In the rows, zero is written as 128.
Rotation paths and how fast each direction turns (degrees per step):
Each turn is a multiple of 5 degrees from 10 to 175, or 0.
Each row of a path follows its step; steps can be skipped.

step 5: [136 128 126 125 116 131 131 125 128 129 116 127 125 131 127 131 132 119
 124 130 132 128 124 126 134 115 133 122 127 135 130 126 127 124 130 130
 136 119 136 126 131 128 133 133 133 125 122 127 117]
step 8: [121 137 133 135 129 121 118 121 131 132 130 131 134 122 132 133 125 121
 131 136 127 123 133 114 127 126 133 124 128 125 132 126 132 123 135 126
 124 130 130 127 130 122 121 124 133 118 132 128 128]
step 9: [130 123 133 122 134 112 127 132 132 127 126 129 141 123 137 136 121 128
 124 130 124 122 128 126 136 126 126 132 126 122 125 128 131 129 122 124
 128 120 126 132 123 116 124 130 122 132 128 125 127]
step 12: [116 127 119 123 131 127 130 132 131 119 122 132 128 112 131 127 126 133
 124 130 136 135 121 134 119 134 124 129 118 130 123 130 130 127 130 127
 128 126 124 128 127 131 132 117 130 122 128 125 128]
step 13: [125 125 127 124 124 130 129 140 133 125 134 121 124 121 114 129 128 129
 121 124 119 135 134 126 128 120 127 133 120 130 125 126 136 132 134 137
 121 122 126 125 127 136 126 125 128 124 124 132 132]
step 15: [124 126 130 132 136 132 128 133 129 123 131 117 121 138 128 124 127 125
 129 122 135 134 119 129 123 135 134 121 129 139 135 133 129 136 132 129
 127 127 123 131 127 130 122 139 121 124 134 130 126]
step 20: [130 128 123 125 130 131 134 124 121 128 123 133 132 128 130 132 121 127
 124 125 128 121 128 118 129 122 131 128 127 127 127 130 125 133 121 135
 130 131 124 120 114 119 133 131 138 122 141 126 127]
step 22: [128 132 120 126 134 140 125 119 128 132 124 132 127 130 129 123 135 112
 133 124 121 123 132 132 126 128 128 136 127 127 130 128 125 124 133 131
 136 125 135 127 125 136 130 125 131 139 132 123 134]
step 26: [129 130 132 122 122 121 120 128 132 134 123 114 132 130 135 137 130 118
 128 136 134 129 125 131 123 138 130 126 140 129 125 133 124 124 130 125
 127 131 130 129 135 130 124 133 122 123 128 122 126]
Directions:
[127 129 127 127 126 125 128 125 126 128 127 129 131 126 129 128 127 125
 126 128 125 129 129 131 127 128 129 127 129 127 130 130 128 129 129 126
 127 126 128 128 129 128 126 126 126 126 125 128 127]
20
[130 127 130 127 126 129 128 128 128 128 133 126 127 127 131 128 130 128
 129 129 129 128 131 127 129 128 130 126 128 128 124 128 125 129 130 129
 126 127 130 128 129 127 127 126 128 127 128 128 127]
140
[128 126 130 131 128 129 127 126 127 128 129 125 129 130 126 130 127 126
 128 128 130 130 126 127 130 127 126 132 126 126 129 130 128 129 130 129
 127 128 125 126 129 127 129 126 126 129 127 127 126]
170
[127 127 129 127 129 128 126 128 129 125 128 130 128 128 132 128 127 127
 128 126 130 129 129 129 127 130 127 126 129 126 130 129 128 129 124 130
 126 125 128 126 124 128 130 127 127 131 129 128 128]
135
[127 127 127 129 128 132 129 125 127 127 127 127 127 128 127 125 128 130
 127 126 127 130 127 127 128 126 130 128 131 128 125 130 127 130 125 127
 130 130 127 127 127 128 125 128 128 129 127 130 129]
20

step 4: [137 128 114 130 127 123 127 126 120 131 127 123 129 137 127 131 127 136
 128 134 131 132 131 133 128 127 132 127 129 137 139 125 127 139 121 136
 124 134 133 124 131 127 136 135 125 132 128 122 131]
step 7: [122 134 117 122 131 133 133 123 138 132 129 128 128 132 129 127 143 122
 121 140 122 128 134 127 129 130 123 121 133 131 127 122 132 130 133 124
 130 134 132 125 131 125 123 130 120 126 128 133 134]
step 8: [133 124 127 130 120 124 132 123 135 128 128 125 130 137 128 131 120 133
 132 129 123 132 119 131 126 134 130 134 122 132 136 123 129 135 121 119
 129 125 132 128 126 118 134 131 119 119 121 129 133]
step 9: [130 127 126 124 126 141 124 135 124 127 130 121 130 130 123 139 128 126
 119 131 126 132 130 126 127 135 131 132 126 131 123 138 127 134 118 124
 132 129 134 136 126 124 128 125 136 137 135 122 135]
step 10: [129 129 129 126 120 119 128 121 121 137 126 136 122 126 128 134 133 121
 126 126 131 138 121 126 126 121 140 123 130 127 121 125 133 126 134 120
 126 132 131 137 130 125 124 121 135 126 127 133 133]
step 12: [132 128 126 134 121 133 125 129 129 129 124 122 130 138 123 129 132 125
 127 130 134 134 127 126 132 138 127 127 130 121 139 123 129 123 126 129
 120 135 133 120 130 110 132 124 125 124 128 126 126]
step 13: [131 131 128 126 132 126 131 132 120 130 128 117 130 129 120 129 121 141
 130 135 126 132 134 126 119 123 130 127 125 129 120 127 138 132 121 128
 126 125 141 139 126 121 130 127 129 128 129 125 123]
step 22: [137 124 136 128 125 123 135 133 123 127 123 127 124 128 136 130 118 134
 132 137 126 130 124 128 122 127 129 123 134 136 125 127 122 133 114 121
 122 124 131 127 129 130 119 132 132 133 123 132 130]
step 26: [135 124 134 133 125 136 121 125 122 123 125 131 128 141 131 141 127 130
 128 134 128 125 131 125 121 133 126 122 131 125 130 127 127 142 127 121
 119 130 127 126 120 128 130 123 133 130 126 133 127]
Directions:
[129 129 129 127 128 129 127 127 126 123 128 130 127 129 130 131 129 128
 130 125 130 128 128 128 125 126 128 127 126 128 130 126 130 127 127 127
 127 127 128 129 129 127 130 129 128 126 125 130 130]
160
[128 130 127 127 128 128 126 128 128 130 130 131 127 126 125 126 127 127
 131 128 129 129 127 127 128 129 130 130 128 128 127 128 129 126 129 126
 129 128 126 129 132 131 129 129 131 131 129 129 130]
80
[128 128 130 128 127 128 128 128 130 127 128 129 126 129 131 127 128 124
 126 128 127 130 127 125 126 129 130 130 129 129 126 129 128 129 129 128
 131 127 126 131 128 125 129 129 126 128 128 126 130]
35

step 0: [120 133 129 130 123 127 126 135 124 134 127 124 125 120 117 127 120 132
 122 138 128 132 132 121 127 128 130 122 136 132 129 131 130 136 130 131
 129 117 134 138 128 123 123 129 129 122 128 125 119]
step 2: [131 131 129 137 119 122 125 124 133 135 128 130 134 124 131 123 123 125
 125 119 124 140 121 134 128 133 128 125 121 125 121 123 130 128 129 134
 138 125 123 132 130 125 124 124 128 136 140 123 128]
step 5: [132 132 131 127 129 128 125 124 128 126 122 124 140 125 130 133 131 129
 134 126 133 132 126 129 124 130 128 136 113 131 123 130 131 130 118 134
 126 128 112 121 132 124 136 126 137 129 126 131 127]
step 9: [132 130 124 122 122 130 137 133 124 135 130 120 129 126 127 125 129 135
 119 129 134 125 137 122 121 126 122 128 131 134 122 134 138 136 123 125
 131 126 123 130 127 137 127 121 124 127 121 131 121]
step 13: [133 125 133 119 122 137 123 123 130 128 133 128 126 128 126 124 129 135
 123 126 134 135 128 134 135 123 133 127 132 142 134 130 130 126 133 129
 120 130 128 126 122 124 135 119 121 126 135 122 131]
step 22: [132 127 126 119 131 133 125 124 136 132 127 126 119 129 133 127 138 132
 130 124 130 123 135 133 130 118 130 125 117 128 132 131 126 131 122 125
 121 133 135 114 123 127 126 129 123 130 126 128 135]
step 25: [121 122 116 117 127 133 133 127 135 122 134 134 124 126 127 122 132 129
 127 125 134 128 134 138 130 127 130 125 133 127 132 129 125 129 130 122
 129 124 126 131 124 133 135 132 117 123 128 128 117]
step 26: [119 126 122 137 122 127 122 128 127 130 129 128 132 127 125 131 127 126
 132 111 135 124 137 133 129 123 130 135 132 130 127 126 119 134 130 131
 130 128 132 126 128 139 120 119 128 121 129 130 127]
step 28: [132 130 127 121 128 128 127 125 127 124 136 129 133 132 123 126 131 124
 126 130 127 135 128 128 129 127 126 130 137 136 125 118 124 123 137 127
 128 131 140 132 131 122 139 121 125 118 133 115 129]
Directions:
[125 125 130 127 128 129 127 128 126 124 129 127 129 127 128 128 126 128
 128 127 124 127 131 128 126 127 128 125 127 128 129 127 128 129 127 128
 127 127 126 132 124 127 130 128 127 127 128 129 128]
85
[126 130 127 127 131 130 130 126 129 128 129 128 128 129 126 125 130 126
 128 129 127 131 129 129 129 125 127 126 127 132 130 127 128 127 129 127
 128 130 128 127 129 128 128 130 125 127 128 130 130]
120
[126 126 125 130 127 131 127 128 127 129 128 127 127 127 127 128 131 126
 129 129 127 128 128 128 128 127 129 129 127 128 128 128 126 128 126 129
 126 129 131 130 126 129 124 131 132 129 130 128 127]
95
[129 128 130 129 130 126 130 126 131 130 128 124 128 128 126 128 129 130
 129 129 128 128 127 128 127 128 126 128 126 124 127 126 127 128 128 128
 128 129 125 128 125 125 128 129 131 129 127 129 127]
25
[128 127 129 127 127 128 127 128 130 130 128 130 127 127 128 127 128 130
 128 128 130 132 129 128 126 129 128 125 128 127 129 130 133 129 124 127
 128 127 129 129 127 127 126 128 126 131 130 129 126]
160

step 0: [125 131 117 132 122 128 126 129 128 129 123 119 136 132 127 121 123 118
 135 123 123 131 122 125 132 130 125 132 128 122 124 132 127 135 126 132
 127 132 131 129 134 122 127 129 129 120 126 131 135]
step 3: [127 127 117 132 128 132 126 125 131 127 132 129 128 121 130 126 123 117
 135 128 129 123 128 128 125 138 120 124 125 126 127 130 125 135 132 131
 125 125 133 118 133 126 136 123 127 124 128 122 130]
step 4: [123 132 123 139 124 132 129 130 125 123 134 128 132 127 130 123 129 119
 127 130 133 130 122 128 126 128 121 118 127 129 130 120 134 132 126 129
 127 130 135 128 127 121 138 125 122 122 125 123 126]
step 11: [121 128 124 136 132 126 122 128 132 129 120 131 135 128 127 126 119 119
 130 123 131 133 128 125 127 130 118 128 134 133 131 131 134 136 135 132
 131 126 140 124 126 125 129 127 130 127 127 127 127]
step 14: [124 130 116 128 129 136 130 131 129 125 124 129 127 123 128 133 124 116
 121 131 132 126 127 128 129 126 125 127 129 125 126 133 138 132 138 126
 124 123 135 135 133 130 134 126 127 130 131 124 133]
step 17: [130 135 122 120 123 124 139 132 134 124 130 131 132 125 135 127 120 121
 128 125 127 125 125 124 130 128 117 130 126 123 121 124 128 127 133 128
 128 130 128 135 135 126 130 134 136 133 126 130 132]
step 20: [127 128 121 133 128 120 126 130 138 127 129 123 138 125 133 132 128 124
 131 118 128 128 128 129 132 130 114 125 130 121 129 129 130 129 124 129
 126 135 129 126 121 124 136 129 135 128 124 125 128]
step 26: [128 133 122 126 125 129 128 133 125 127 129 131 139 117 127 125 114 121
 133 132 122 123 131 127 122 131 123 129 122 130 128 127 126 134 130 131
 133 125 133 126 135 120 130 129 126 127 132 127 130]
step 27: [126 139 126 131 126 127 130 134 124 122 132 127 141 125 125 125 123 126
 125 123 128 131 125 127 124 125 119 129 123 132 135 123 134 130 124 124
 132 127 134 130 128 115 132 127 129 130 123 128 125]
Directions:
[131 130 128 129 129 125 128 127 127 129 131 128 124 130 127 125 129 126
 129 127 126 128 126 129 128 130 129 127 131 129 128 127 130 130 129 128
 128 126 129 128 128 127 128 127 126 127 128 128 132]
10
[128 130 128 130 129 126 128 129 126 127 129 127 130 129 129 128 129 128
 127 127 129 130 127 130 126 124 127 129 127 125 128 127 128 128 128 127
 128 130 125 124 125 128 127 130 127 126 128 130 130]
95
[127 127 129 131 127 128 125 126 127 128 130 128 126 132 129 130 128 128
 129 127 130 128 132 127 127 129 126 128 127 127 128 128 127 128 130 128
 127 127 129 128 127 127 128 126 130 128 126 124 128]
40
